(in the rows, 128 means zero)
Rows swapped in pairs by one turn or mirror: which row each one swaps with:
The rows were stretched afterwards, more along some directions than others.
K_957: [138 117 140 126 164  99 119 126 115  99 106 113 149 111 136 142 115 116
 137 124 127]
K_795: [124 119 137 114 105 163 157 143 117 145 102 111 112 105 157 132 127 134
 119 151 109]
K_526: [139 142 128 108 122  95  90 130 143 124 110 117 128 131 123 131 129 118
 120 100 139]
K_355: [165 144 124 128 120 131 102 113 146 170 113 150 118 151 102 107 143 139
 112 100 133]
K_713: [152 123 111 114 131 158 154 145 124 113 126 122 118 134 154 142 144 139
 148 134 101]
K_782: [138 148 133 109  88 166 135 134 116 111 100 100 127 115 144 146 133 148
 128 157 122]
K_780: [136 123 116 130 137 165 146 148  88 121 116 112 125 131 155 118 148 145
 150 135 126]
K_483: [149 127 135  90 164 152 154 101 126 159 112 100 117 116 129 107 137 132
 115 192  96]
K_365: [131 104 140 113 114 129 163 143 130 164 121 113 110 133 141 126 131 140
 118 162 107]
K_408: [122 142 144 164 146 140 110 113 157 120 134  94 124 177 146 128 101 145
 118 138 135]
K_639: [112 122 122 130 153 156 129 126  79 146  96 140 122 105 131 105 127 116
 107 110 129]
K_884: [103 143 137 117 148 136 146 112 142 126 114 103 111 126 121 134 151 108
 110 165 111]
K_251: [158 136 124 155 109 132 123 147 138  95 123 140 155 124 124 154 129 124
 129 115 133]
K_861: [103 140 127 129 119 169 138 113 128 118 133 120  89 124 171 133  98 112
 131 114 157]
K_986: [144 150 144  95 123  92 144 121 166 104 134 109 125 118 120 142 150 117
 110 158 129]
K_129: [119  92 129 105 134 113 156 114 117 116 144 121 131  92 136 122  95 113
 121 144 125]
K_621: [161 157 136 142 121 139 104 116 145 163 116 142 121 160 131 109 140 145
 123  99 155]
K_945: [153 139 130  92 156 142 155  98 119 142 114 113 121 113 138 104 132 144
 132 179 103]
K_143: [152 156 138 142 139  79  97 137 144 120 130 133 143 161 108 120 155 122
 114  99 154]
K_787: [148 114 110 116 137 158 160 142 112 120 128 128 114 136 157 134 138 137
 157 134 106]
K_724: [ 96 103 151 170 107 110 125 144 139 126 133 111 129 157 128 146 112 137
 131 147 160]
K_994: [102 134 137 128 146 131 143 120 141 125 119 105 114 130 112 132 154 113
 107 165 116]
K_52: [151 135 120 122 163 120 127 119 113 150 104 162 124 118 109 114 137 109
 100 106 124]
K_202: [129 109 119 130 137 128 115 121 134 111 143 130 137 158 108 118 148 145
 119 132 136]
K_315: [149 146 131 137 132 136 120 115 176 105 140 115 123 162 146 152 104 132
 124 141 119]
K_242: [135 109 144 128 172 109 129 125 112 108 103 106 141 113 145 133 115 116
 137 119 129]
K_858: [151 138 143  93 124  95 148 126 166 118 129 110 122 130 121 136 149 125
 112 161 123]
K_676: [105 101 144 168 100 118 132 147 131 128 128 116 125 155 132 144 105 139
 142 145 164]
K_607: [ 93  90 137 154 124 111 134 130 120 119 150 104 133 136 144 119  98 128
 127 141 142]
K_593: [151 128 125 114 109 145 114 121 135  92 117 113 141 131 112 131 146 157
 127 147 130]
K_249: [ 95  90 137 135 133 103 138 124 120 113 153 106 136 124 144 117  96 125
 126 139 138]
K_221: [115 119 130 128 107 131 150 119 160 147 137 118 100 138 122 127 149 127
 116 129  91]
K_302: [119 106 114 135 144 121 120 115 134 121 150 147 123 161 113 117 136 137
 127 115 142]
K_517: [160 131 120 147 114 130 121 142 132  91 116 132 153 114 129 151 123 121
 130 113 133]
K_447: [140 110 143 106 118 120 160 136 138 161 120 125 112 125 134 122 143 133
 114 152 109]
K_28: [164 148 134 130 120 144  93 112 144 169 109 142 119 154 118 111 134 132
 116 103 152]
K_704: [128 142 126 109  93 163 125 128 124  88 110 111 133 106 138 149 139 138
 127 148 131]
K_379: [158 151 135 139 154  90 105 130 146 127 121 141 137 162 103 118 155 120
 105 101 148]
K_317: [131 131  86 104 137 107 117 104 117 127 127 148 115 108  97 118 112 113
 115 107 103]
K_525: [ 95 138 142 143 148 156 114 111  98 135 110 104 120 139 143 111 123 129
 106 119 143]
K_773: [ 89 117 112 136 137 152 133 106 123 123 149 141  88 145 145 122 102 113
 124 106 151]
K_844: [ 95 116 112 132 139 155 142 110 126 132 151 144  85 142 152 126 100 108
 130 102 154]
K_277: [152 138 125 126 137 130 139 119 168 110 140 124 119 157 151 150 113 137
 141 143 108]
K_314: [142 133 121 121 158 135 126 113 106 141  99 159 120 112 112 118 136 105
 103  95 128]
K_645: [148 130 130  90 156 135 156  95 137 157 118 112 108 114 121 107 133 132
 114 176  84]
K_686: [157 122 130 173 112 130 127 154 130 131 129 145 150 147 124 137 126 131
 129 105 138]
K_115: [128 143 123 102 123  99  94 127 135 129 112 120 127 133 121 126 133 119
 123 102 141]
K_907: [ 93 136 139 160 151 146 107 124 112 125 125  97 128 156 157 118 109 134
 119 127 140]

K_221 pairs with K_317
K_704 pairs with K_907
K_957 pairs with K_724
K_780 pairs with K_861

